A single turn carries every row of the set below to another of its rows. Some are shown first; where does it send the rows asked next?
q698: [-15  33  13 -21 -41  20 -23 -25 -14   3 -12 -52  34  11   2  16 -21   9
 -11  14]
q213: [ 48 -13 -12 -11  61 -29  78   9  -3  -3  -5   3  -4  -7 -25 -28  -9  13
 -14   5]
q880: [ 17  13   7   5  64  -1  75   2 -14   4 -23  -9 -17 -29 -16  -5 -28  11
 -21  -4]
q546: [ 11  22  -6   2 -45   1  16   1 -31  20 -28  -6 -21  19  39  -3 -44  43
 -27   8]
q122: [ -9  42  20  -9 -10 -30 -27 -13  16  -8 -36  -4  -9 -17  19  36 -12  -6
 -44  25]
q882: [-28 -32  31   0   7 -63  32  22 -27  38  32  33  15 -12   3  -9  23  19
  18 -24]
q802: [ 29 -19 -36  12  42 -17 -23   2  52 -13  20  -8  28  -8 -35  -9  16 -16
 -28 -26]
q209: [-17  43  23  -6 -11 -25 -13 -13   7  -7 -37  -2 -19 -14  17  29 -20 -11
 -55  18]
q184: [ -8 -10  23  14  10 -19  22  29   3  16  33  37   2  11 -55 -35  45 -40
  27  18]
q804: [ 18 -52 -40 -16  24  -1   1 -10 -11 -21 -23  -7  29  50 -24 -48  27  16
  15  21]
q453: [ -1  -2  14  33 -24 -58   5  39  -8  -9  41  -3  -3  19 -30  -1  34 -48
  27  -5]
q879: [ -2  -1 -33  27  25  -8 -36   2  50  16  11 -23  35  -6 -17  23  25  10
 -38 -22]
q126: [ -8 -18   7  25  25 -16  22  25   1  26  34  62  10   4   1 -40  46   2
  36  -3]
q771: [ -1 -27 -37   4  -3   8   7  -1 -27 -14 -52 -22   5  65 -20 -28  22  13
  10  40]
q831: [ 17  22 -10  -2 -30  -2   9   0 -35  18 -27  -4 -28   2  43   5 -46  42
 -29   1]
q571: [ -6 -17   5  20  19  21  18  14 -23  13  53  28  10  -3 -32 -50  27 -31
  42 -22]
q396: [ -3  23  10 -29 -45  20 -25 -20 -21   5 -20 -53  26  13 -10  13 -27  10
  -8  18]
q997: [-27 -35  28  18  -6  -1   0  18 -31 -17  -1  11  12  -3  -9 -50 -12 -25
  61 -38]

q879 goes to q771
q882 goes to q453
Where do these go?
q396 goes to q831
q209 goes to q698
q804 goes to q213
q571 goes to q126

